[[114,140,61,137,213,208,119,64,120,103,128,127,56,129,124],
[134,78,153,121,137,144,136,145,134,88,129,133,139,116,142],
[128,129,127,130,129,128,127,127,129,129,127,127,127,126,127],
[127,132,124,128,133,133,126,124,128,126,128,128,123,130,127],
[85,132,118,187,119,117,119,128,208,97,65,59,116,76,54],
[129,130,129,129,129,130,125,128,129,127,128,128,128,127,129]]
:
[[129,85,127,128,134,114],
[130,132,132,129,78,140],
[129,118,124,127,153,61],
[129,187,128,130,121,137],
[129,119,133,129,137,213],
[130,117,133,128,144,208],
[125,119,126,127,136,119],
[128,128,124,127,145,64],
[129,208,128,129,134,120],
[127,97,126,129,88,103],
[128,65,128,127,129,128],
[128,59,128,127,133,127],
[128,116,123,127,139,56],
[127,76,130,126,116,129],
[129,54,127,127,142,124]]

[[151,130,125,96],
[117,94,112,147],
[101,174,112,80],
[160,88,103,113],
[99,196,83,94],
[103,190,87,87],
[145,129,176,158],
[97,169,110,79],
[175,92,105,103],
[74,129,97,131]]
:
[[74,175,97,145,103,99,160,101,117,151],
[129,92,169,129,190,196,88,174,94,130],
[97,105,110,176,87,83,103,112,112,125],
[131,103,79,158,87,94,113,80,147,96]]

[[120,130,119,135,136,138,135,134,63,155,146,175,116,110,149],
[127,124,124,121,155,127,135,134,181,125,141,183,126,130,123],
[127,119,112,115,135,71,118,128,122,131,148,74,136,208,125],
[124,128,126,59,153,116,110,147,102,160,129,153,116,67,117],
[131,139,119,168,160,109,141,141,109,108,115,88,140,166,123]]
:
[[131,124,127,127,120],
[139,128,119,124,130],
[119,126,112,124,119],
[168,59,115,121,135],
[160,153,135,155,136],
[109,116,71,127,138],
[141,110,118,135,135],
[141,147,128,134,134],
[109,102,122,181,63],
[108,160,131,125,155],
[115,129,148,141,146],
[88,153,74,183,175],
[140,116,136,126,116],
[166,67,208,130,110],
[123,117,125,123,149]]

[[163,97,98,97,89,102,94,105,128,141,152,114,120,165],
[120,157,133,131,136,143,127,127,111,46,123,123,123,107]]
:
[[120,163],
[157,97],
[133,98],
[131,97],
[136,89],
[143,102],
[127,94],
[127,105],
[111,128],
[46,141],
[123,152],
[123,114],
[123,120],
[107,165]]

[[142,106,132,121,141],
[152,110,134,104,151],
[146,123,137,105,142],
[145,135,164,133,82],
[78,99,109,195,147],
[158,109,117,101,154]]
:
[[158,78,145,146,152,142],
[109,99,135,123,110,106],
[117,109,164,137,134,132],
[101,195,133,105,104,121],
[154,147,82,142,151,141]]

[[119,80,118,125,204,139],
[87,99,174,211,154,143],
[90,44,160,122,181,122]]
:
[[90,87,119],
[44,99,80],
[160,174,118],
[122,211,125],
[181,154,204],
[122,143,139]]

[[115,117,94,131,131,159,132,73,119,189,160,131,148,171],
[133,119,145,143,160,129,132,119,144,176,45,147,124,134]]
:
[[133,115],
[119,117],
[145,94],
[143,131],
[160,131],
[129,159],
[132,132],
[119,73],
[144,119],
[176,189],
[45,160],
[147,131],
[124,148],
[134,171]]

[[148,144,129],
[95,144,129],
[84,204,48],
[91,165,103]]
:
[[91,84,95,148],
[165,204,144,144],
[103,48,129,129]]

[[153,119,131,115,145,170,120,119,129,159,129,158,152,143],
[112,149,174,165,178,116,115,202,140,148,116,120,138,175],
[160,125,106,99,139,132,149,139,108,155,117,131,113,139],
[111,142,163,162,147,130,116,154,149,128,135,130,147,146],
[190,112,102,80,145,182,142,111,110,182,124,169,141,144]]
:
[[190,111,160,112,153],
[112,142,125,149,119],
[102,163,106,174,131],
[80,162,99,165,115],
[145,147,139,178,145],
[182,130,132,116,170],
[142,116,149,115,120],
[111,154,139,202,119],
[110,149,108,140,129],
[182,128,155,148,159],
[124,135,117,116,129],
[169,130,131,120,158],
[141,147,113,138,152],
[144,146,139,175,143]]
---
[[119,158,128,138,93],
[111,169,122,141,88],
[100,134,97,149,153],
[125,171,148,158,179],
[172,175,120,77,80],
[134,90,155,118,96],
[138,103,199,125,157],
[105,147,81,145,148]]
:
[[93,119,158,128,138],
[88,111,169,122,141],
[153,100,134,97,149],
[179,125,171,148,158],
[80,172,175,120,77],
[96,134,90,155,118],
[157,138,103,199,125],
[148,105,147,81,145]]

[[92,143,153,152,125,37,153,118,154,120,128,72],
[171,192,108,125,168,120,123,58,140,156,86,97],
[97,222,138,116,134,86,112,127,162,140,75,106],
[132,152,120,175,158,68,107,68,157,73,134,103],
[103,144,110,43,186,152,153,119,123,135,109,164]]
:
[[72,92,143,153,152,125,37,153,118,154,120,128],
[97,171,192,108,125,168,120,123,58,140,156,86],
[106,97,222,138,116,134,86,112,127,162,140,75],
[103,132,152,120,175,158,68,107,68,157,73,134],
[164,103,144,110,43,186,152,153,119,123,135,109]]

[[99,169,121],
[96,176,126],
[125,172,119],
[104,187,118],
[106,146,95],
[127,135,107],
[119,74,142],
[150,137,104],
[117,111,58],
[89,141,80],
[133,179,109]]
:
[[121,99,169],
[126,96,176],
[119,125,172],
[118,104,187],
[95,106,146],
[107,127,135],
[142,119,74],
[104,150,137],
[58,117,111],
[80,89,141],
[109,133,179]]

[[152,163,107],
[119,145,121],
[153,148,90],
[111,144,61]]
:
[[107,152,163],
[121,119,145],
[90,153,148],
[61,111,144]]

[[110,112,196,105,122,108,101,100,78,80],
[97,95,201,118,120,114,106,82,105,75],
[95,102,180,161,131,140,147,76,138,89],
[116,162,131,167,129,145,143,56,108,103],
[120,117,174,132,94,97,104,141,98,82],
[138,126,152,123,123,133,120,69,109,89]]
:
[[80,110,112,196,105,122,108,101,100,78],
[75,97,95,201,118,120,114,106,82,105],
[89,95,102,180,161,131,140,147,76,138],
[103,116,162,131,167,129,145,143,56,108],
[82,120,117,174,132,94,97,104,141,98],
[89,138,126,152,123,123,133,120,69,109]]

[[108,89,130,141,99,127,124,90,144,129,109,152,117,109,147],
[176,218,121,102,200,130,138,220,89,126,175,71,154,175,82]]
:
[[147,108,89,130,141,99,127,124,90,144,129,109,152,117,109],
[82,176,218,121,102,200,130,138,220,89,126,175,71,154,175]]

[[124,213,123,118,112],
[103,102,119,124,100]]
:
[[112,124,213,123,118],
[100,103,102,119,124]]

[[111,91,129,106,95,132],
[91,162,90,124,130,138],
[174,151,154,93,182,177],
[111,53,135,114,146,106],
[85,95,164,164,126,160]]
:
[[132,111,91,129,106,95],
[138,91,162,90,124,130],
[177,174,151,154,93,182],
[106,111,53,135,114,146],
[160,85,95,164,164,126]]

[[169,126,137,90,157],
[68,83,128,180,111],
[97,89,129,195,96]]
:
[[157,169,126,137,90],
[111,68,83,128,180],
[96,97,89,129,195]]
---
[[162,168,47],
[167,170,52],
[186,113,33],
[165,143,71],
[167,43,61]]
:
[47,170,186]

[[87,155,174,86,200],
[142,144,131,147,145],
[142,144,97,154,137]]
:
[200,147,97]

[[149,113],
[199,67]]
:
[113,199]

[[66,183,174,73],
[87,112,162,189],
[192,110,72,107],
[195,113,77,100],
[118,131,157,164]]
:
[73,162,110,195]

[[139,122,99],
[97,126,193],
[99,136,184],
[132,203,90],
[139,56,139]]
:
[99,126,99]

[[61,143],
[47,138]]
:
[143,47]
